In the data rows, 128 means zero.
Here are some points, each followed by its number:
98;93;192;108;71;133;136;125;174;144;176;193;177;181;166;207;180;126;135;97;134;126;115;121;164;150;98;154;105;155;160;141;111;182;130;146;97;131;98;151;149;116;118;132;166;112;98;70 0
178;46;56;128;95;45;129;99;93;122;113;89;91;101;84;82;105;111;68;74;104;71;71;95;113;106;97;89;134;149;140;159;205;161;140;160;209;170;238;171;255;226;150;176;190;201;155;145 1
101;169;154;157;187;167;243;255;255;255;218;255;255;242;236;183;213;187;133;140;147;125;115;54;84;85;115;61;87;43;112;106;99;103;75;107;149;52;106;78;121;98;158;127;88;99;123;77 2
89;125;131;117;71;70;95;83;60;128;98;95;98;106;112;152;124;161;162;152;142;155;191;198;224;212;185;207;208;150;90;160;131;146;120;165;120;119;120;77;127;94;90;93;85;111;122;99 3
110;144;103;77;117;150;112;134;100;84;121;98;65;95;74;68;103;84;53;98;76;96;71;98;120;103;110;102;139;198;145;157;194;226;218;174;220;171;121;158;148;110;118;117;155;101;156;121 4
133;142;112;82;160;60;103;118;130;64;120;101;110;135;133;131;129;97;148;138;150;123;122;113;168;150;107;132;156;148;127;162;133;154;142;156;162;163;138;148;86;109;108;108;135;145;127;121 5
204;185;199;190;175;187;158;235;160;136;148;106;97;104;92;141;72;70;70;93;67;106;153;90;91;118;101;94;110;94;50;169;116;185;167;166;200;182;180;198;172;202;166;188;170;155;143;122 6
138;160;153;162;165;174;139;139;148;195;169;147;132;145;160;153;183;217;193;174;143;138;224;143;92;114;110;128;108;43;62;65;122;155;130;115;122;57;79;127;111;99;148;83;106;106;95;126 7
94;143;119;108;84;128;118;140;105;85;59;127;84;88;87;98;81;138;101;126;143;134;162;196;202;194;222;208;221;197;150;147;185;177;109;149;127;126;122;103;50;137;143;105;159;131;99;139 8
170;159;121;175;127;103;122;152;183;199;181;217;218;255;255;240;255;226;255;178;187;146;153;148;121;145;131;100;133;91;129;95;84;61;109;105;144;81;129;123;89;126;78;121;136;133;120;156 9
178;188;180;152;149;107;143;110;146;90;117;119;137;113;113;126;77;118;94;91;104;93;114;54;58;80;89;65;66;89;84;41;98;116;85;117;94;88;107;131;143;141;135;126;123;137;141;162 10
132;137;114;129;147;143;166;149;162;164;119;200;133;203;151;143;143;115;109;164;118;74;74;93;98;86;101;124;56;127;70;131;108;93;126;131;112;108;103;89;149;138;150;168;106;161;135;147 11
152;70;130;114;123;110;157;124;185;158;165;179;160;178;211;207;184;149;94;120;137;102;72;162;102;127;131;111;143;156;147;143;159;135;105;116;110;129;124;141;188;153;104;112;86;142;128;145 12
96;133;97;173;140;107;104;134;150;131;135;148;200;163;168;151;105;146;208;146;161;211;173;150;187;192;163;159;111;104;100;104;135;87;77;90;116;143;110;117;101;138;106;91;100;145;149;111 13
116;141;75;67;63;143;137;93;136;147;154;125;195;206;191;208;227;246;186;208;196;181;158;165;143;142;124;100;68;107;132;62;145;143;109;83;126;64;122;95;75;158;113;142;105;111;156;152 14
82;154;138;148;169;128;111;144;134;137;158;110;100;103;131;130;132;125;173;148;146;141;187;106;161;168;113;164;153;103;116;95;95;85;109;60;89;63;87;83;75;104;90;97;169;111;117;60 15
161;125;123;121;156;117;94;130;80;161;89;117;150;113;123;137;75;114;98;66;74;76;64;79;59;62;92;113;69;64;133;87;62;95;53;42;80;136;90;147;136;157;165;130;110;98;174;78 16
141;139;85;135;127;125;131;113;146;149;171;151;146;110;124;119;140;109;143;157;148;139;126;182;145;134;158;177;157;114;178;134;120;85;127;150;80;63;76;52;160;81;140;80;148;137;130;125 17
117;87;61;132;143;88;110;136;79;112;105;131;137;152;154;156;187;211;200;178;251;221;197;163;166;152;148;164;89;90;119;112;115;115;66;90;117;73;96;96;142;84;118;118;158;108;131;154 18
84;111;103;98;139;88;111;103;133;126;116;99;128;138;96;141;123;157;161;236;243;203;254;240;229;185;183;133;136;110;107;111;85;113;126;114;109;115;161;133;88;73;39;120;47;126;99;154 19
167;116;101;71;109;117;128;75;95;96;109;92;61;93;124;130;45;102;113;168;107;165;140;164;178;170;197;139;196;219;226;207;171;128;151;118;179;122;107;131;104;105;112;120;126;93;70;136 20
63;128;124;87;132;71;123;203;146;132;114;172;144;129;63;127;139;149;96;107;63;117;97;125;101;88;76;128;72;82;88;132;130;114;167;190;170;157;118;112;115;131;106;154;95;142;129;136 21
153;102;133;98;126;120;117;105;114;80;91;99;63;88;103;90;147;99;145;99;122;130;183;173;154;175;210;187;205;204;192;189;150;193;187;129;135;181;136;144;119;107;111;122;141;137;113;79 22
184;168;122;193;195;155;169;163;168;144;89;102;106;76;102;127;83;94;79;102;74;82;98;97;51;89;82;38;100;83;112;80;99;67;67;86;88;128;131;131;174;130;145;128;133;133;154;125 23
137;110;91;91;80;138;132;125;99;116;110;124;112;92;83;56;120;76;106;92;75;108;75;72;95;52;121;84;110;157;100;186;180;170;170;178;218;140;156;166;112;173;139;145;162;118;138;141 24
88;110;105;155;74;114;74;120;134;72;80;83;91;76;87;126;120;69;105;109;115;190;170;158;174;196;159;181;173;216;187;200;188;139;89;115;124;147;155;110;147;94;120;129;138;88;113;153 25
104;140;84;25;90;129;110;86;106;75;79;84;101;103;58;123;74;76;92;98;107;111;113;119;156;123;141;119;145;170;185;171;160;222;183;245;183;151;161;193;207;188;173;167;154;97;124;137 26
123;100;125;103;104;66;117;82;110;101;153;144;100;117;124;162;122;200;140;117;179;163;121;139;142;108;125;89;112;106;139;103;102;67;104;61;120;152;96;155;126;156;140;150;99;133;128;149 27
122;69;85;138;113;89;101;122;84;77;88;107;86;91;95;67;88;102;100;129;110;163;147;153;131;150;204;184;196;220;202;247;191;157;171;181;148;134;135;114;170;123;127;113;119;131;110;108 28
175;166;147;135;158;183;166;138;168;204;166;178;168;174;178;213;161;164;146;169;130;126;118;87;97;132;101;81;100;78;105;99;54;78;43;114;85;92;94;76;120;129;121;127;145;135;125;149 29
119;104;134;187;169;176;208;148;203;255;247;232;255;255;255;209;255;235;190;203;120;138;176;132;114;65;61;82;73;70;99;92;81;53;88;146;75;101;76;93;143;82;119;79;121;128;139;133 30
95;94;117;124;77;122;73;118;129;106;127;115;116;103;80;95;131;137;130;183;180;215;176;214;155;116;147;148;134;140;137;90;67;61;157;85;51;102;113;89;84;156;97;129;97;87;120;154 31
136;109;138;104;166;134;182;168;171;207;200;241;174;148;193;180;153;170;114;146;91;102;112;102;84;73;52;83;104;56;81;59;94;86;121;71;47;129;116;93;128;103;98;129;87;119;117;183 32
92;140;73;117;108;74;107;83;74;107;116;79;131;134;72;89;78;98;133;133;96;95;79;101;120;103;177;177;189;238;211;224;181;232;209;202;189;173;115;164;132;152;154;98;196;101;116;127 33
52;104;105;72;122;130;86;139;93;123;87;60;93;142;100;111;80;85;108;102;85;103;139;151;147;148;120;143;231;183;216;179;210;198;211;185;157;216;144;157;101;129;148;95;96;113;173;97 34
99;98;110;139;133;128;93;67;96;82;170;103;132;103;106;79;124;42;92;68;73;80;57;111;75;60;92;83;117;103;77;107;119;126;158;171;195;199;178;175;160;167;130;165;138;183;112;119 35
Which two points above are nearest to each new point, looking only along the 7 directions in which the numbered points spread most? Their numbers follow each, nearest first.
163;75;114;125;131;137;103;163;143;117;149;104;101;108;128;174;143;113;99;131;117;116;120;95;140;151;189;195;106;141;141;91;124;91;129;113;119;124;101;139;116;109;120;62;123;114;114;125 17 5
112;150;108;108;150;39;127;93;120;140;120;117;117;199;118;147;163;135;162;195;159;161;114;93;148;137;152;100;127;96;129;142;110;129;126;106;114;79;118;80;132;172;103;113;100;130;152;138 27 13
129;96;106;53;100;98;80;77;117;88;52;103;92;75;90;126;106;103;70;144;121;106;81;120;101;156;159;172;155;181;166;217;206;147;194;190;132;188;121;156;127;123;105;130;65;120;83;113 34 28
117;102;120;144;146;159;143;156;165;212;179;209;157;166;107;120;156;137;98;78;136;94;89;89;82;108;70;118;103;107;119;70;92;114;53;107;119;128;94;137;116;110;182;121;143;127;178;171 11 32
153;113;108;101;53;87;132;92;158;106;114;110;100;108;100;56;100;59;88;76;48;61;72;80;128;71;57;71;100;72;96;98;106;116;94;211;173;178;160;208;175;209;189;201;196;198;214;175 35 24
92;119;138;123;91;111;104;98;117;86;85;109;111;125;56;56;135;84;81;90;130;129;110;91;143;137;129;157;140;145;141;154;118;106;95;168;91;112;163;126;117;142;120;153;109;159;150;91 5 25
108;153;102;131;108;74;123;107;148;76;93;107;69;75;77;101;95;145;85;74;174;132;150;139;98;142;121;184;146;162;181;176;189;174;181;177;140;161;162;145;128;142;153;119;79;109;128;115 5 22
126;105;105;111;181;109;138;159;134;136;122;100;143;141;170;99;176;104;120;178;178;173;130;146;154;156;168;174;187;126;120;115;131;143;124;134;93;122;106;146;75;139;105;128;129;95;115;106 17 13
133;152;134;115;167;197;231;207;255;238;251;255;255;255;255;235;179;145;171;147;173;142;136;127;97;127;97;95;67;101;87;89;119;85;81;96;78;97;125;108;165;60;94;160;124;136;130;179 30 2
103;123;131;170;148;89;110;139;142;112;144;164;158;133;85;105;102;140;148;127;96;126;137;153;142;174;144;182;149;186;200;134;138;112;135;101;115;134;72;60;85;107;122;117;99;119;145;142 17 5
94;116;95;98;129;65;94;123;59;74;144;81;109;130;52;56;123;138;62;44;60;81;67;86;112;88;115;127;121;146;147;169;163;151;179;195;162;172;200;190;166;169;158;120;113;164;74;117 24 35
138;152;112;111;100;103;100;130;114;103;111;139;83;114;118;97;116;95;132;121;115;136;100;92;156;142;148;142;130;132;155;185;169;181;161;162;166;98;199;138;122;139;97;96;104;132;78;159 5 22
70;104;138;77;99;107;122;95;119;102;81;110;121;77;131;115;110;164;134;195;148;111;140;173;139;180;169;159;156;116;152;137;133;150;146;76;122;154;132;139;120;138;132;129;163;119;147;102 5 3
85;88;133;89;121;105;126;138;103;103;83;118;113;88;57;96;135;125;81;94;123;73;70;93;85;109;128;86;130;135;156;126;202;165;183;200;163;191;208;146;218;151;179;171;176;128;147;165 24 35
164;121;108;154;122;172;157;197;179;188;158;170;140;73;169;163;122;155;115;187;185;205;172;163;134;178;135;146;107;102;104;82;78;37;119;53;116;89;140;86;61;121;101;138;123;96;136;125 13 15
119;149;144;192;147;142;170;166;200;167;207;205;138;170;138;188;177;146;158;114;148;36;94;55;56;90;53;117;79;129;90;167;160;136;114;152;177;151;145;185;123;145;115;164;178;170;150;89 11 0
154;109;152;154;155;162;149;136;149;167;139;155;121;182;150;193;107;190;161;158;195;150;143;192;138;162;100;110;78;80;63;135;76;97;95;91;102;144;84;84;65;82;105;130;116;104;130;125 13 7
111;87;117;124;91;116;106;158;128;54;131;91;35;121;115;116;129;143;166;115;188;193;200;221;177;200;180;174;154;130;124;136;79;95;92;135;84;108;147;55;120;153;135;117;98;139;116;167 3 31
175;242;164;218;171;194;176;173;145;141;119;150;107;110;114;126;135;48;158;100;79;75;61;90;90;100;88;113;99;135;125;180;173;162;116;176;157;132;90;149;146;104;131;144;130;104;142;81 6 11
87;110;99;116;136;100;82;85;99;102;66;121;60;135;133;78;138;127;72;89;71;73;97;103;103;90;112;95;165;197;175;160;194;255;204;195;223;202;218;180;157;155;134;107;123;132;105;127 26 4
74;100;82;111;104;116;118;67;95;124;124;117;89;128;114;124;200;151;163;178;195;146;195;189;204;226;193;216;150;178;213;109;142;137;97;115;119;80;117;131;142;127;122;110;66;129;134;125 3 18
200;204;177;232;165;204;140;149;151;147;124;153;207;156;156;183;169;145;144;127;122;83;103;91;88;43;106;161;58;79;85;69;63;39;86;46;118;91;101;87;69;109;112;92;117;128;170;88 29 32
129;115;110;77;110;115;110;51;82;52;51;127;131;107;83;99;116;63;83;170;127;146;91;77;144;98;171;127;181;217;148;190;151;189;150;171;161;185;158;147;150;114;132;115;133;168;119;112 26 34
133;208;185;197;162;157;191;176;187;190;158;112;155;170;98;103;95;99;153;118;154;101;64;97;121;153;153;168;109;193;140;181;152;159;181;218;114;174;131;168;150;157;115;104;117;130;135;117 0 5
172;166;223;193;149;136;180;140;105;147;97;106;131;114;98;98;77;99;94;38;99;124;95;70;117;91;80;94;39;57;82;93;82;92;137;84;87;78;114;87;98;146;129;125;123;97;129;152 10 23
107;132;158;103;113;124;92;142;164;120;141;178;180;177;220;148;147;137;156;163;168;136;120;132;110;146;132;142;101;157;168;125;132;124;149;128;105;146;142;128;143;103;95;94;92;108;132;136 0 17
141;117;124;140;155;134;121;184;182;209;206;192;170;164;176;124;180;112;129;124;128;108;145;147;144;140;146;144;175;177;180;141;159;114;164;116;136;135;151;102;72;141;97;154;129;101;173;138 0 12
96;118;143;39;135;139;98;119;97;104;173;87;151;135;87;155;102;132;131;136;141;136;123;120;142;144;181;163;139;156;151;173;132;123;179;155;106;161;72;104;87;139;137;120;88;140;149;132 5 17
85;92;149;133;132;111;131;111;133;102;117;120;115;115;142;116;150;61;116;120;163;112;103;104;117;115;115;133;132;204;124;168;154;160;147;164;124;131;117;88;127;91;93;124;101;104;162;139 5 0
73;136;123;70;148;131;146;156;157;174;182;242;161;146;162;136;135;144;125;81;134;92;91;116;114;90;90;107;79;106;69;73;80;78;84;143;152;99;119;111;164;172;170;110;169;149;165;138 11 32
117;110;67;120;59;108;84;114;73;100;104;108;85;115;165;174;169;176;161;215;167;242;213;172;185;176;187;134;156;171;136;83;116;77;113;47;85;117;112;91;84;132;112;91;130;109;112;154 18 31
131;123;115;103;89;124;113;83;120;105;136;86;61;71;98;120;160;119;153;173;172;117;129;133;103;155;136;98;108;135;129;168;139;110;114;130;104;121;142;95;120;154;159;140;158;103;140;101 5 27
127;167;140;184;96;138;147;146;136;129;172;134;157;153;170;85;118;88;115;54;131;117;107;84;88;102;60;66;93;108;81;120;166;117;140;165;165;168;160;87;170;130;106;123;83;115;104;116 11 21
181;138;124;113;183;156;131;103;113;141;133;101;128;102;115;111;129;90;72;121;63;110;98;89;62;122;59;73;48;66;111;102;85;74;101;99;115;80;114;121;128;125;156;179;117;114;126;127 10 16
175;160;212;182;176;204;155;116;132;103;171;140;123;114;56;128;118;126;137;113;169;157;120;116;180;108;142;139;110;102;88;20;135;94;140;91;76;88;121;105;118;90;121;84;150;105;100;115 15 7
226;178;187;213;222;178;137;84;154;142;122;96;117;139;135;109;89;149;129;149;94;130;149;157;164;152;157;153;150;169;158;180;186;171;164;146;199;175;166;151;171;132;150;110;134;148;136;126 5 22
134;108;126;107;61;112;180;91;122;127;135;155;177;156;166;111;161;196;184;199;176;169;186;148;216;149;142;128;169;170;144;167;142;123;97;130;112;84;84;109;120;108;108;121;165;122;116;113 13 17
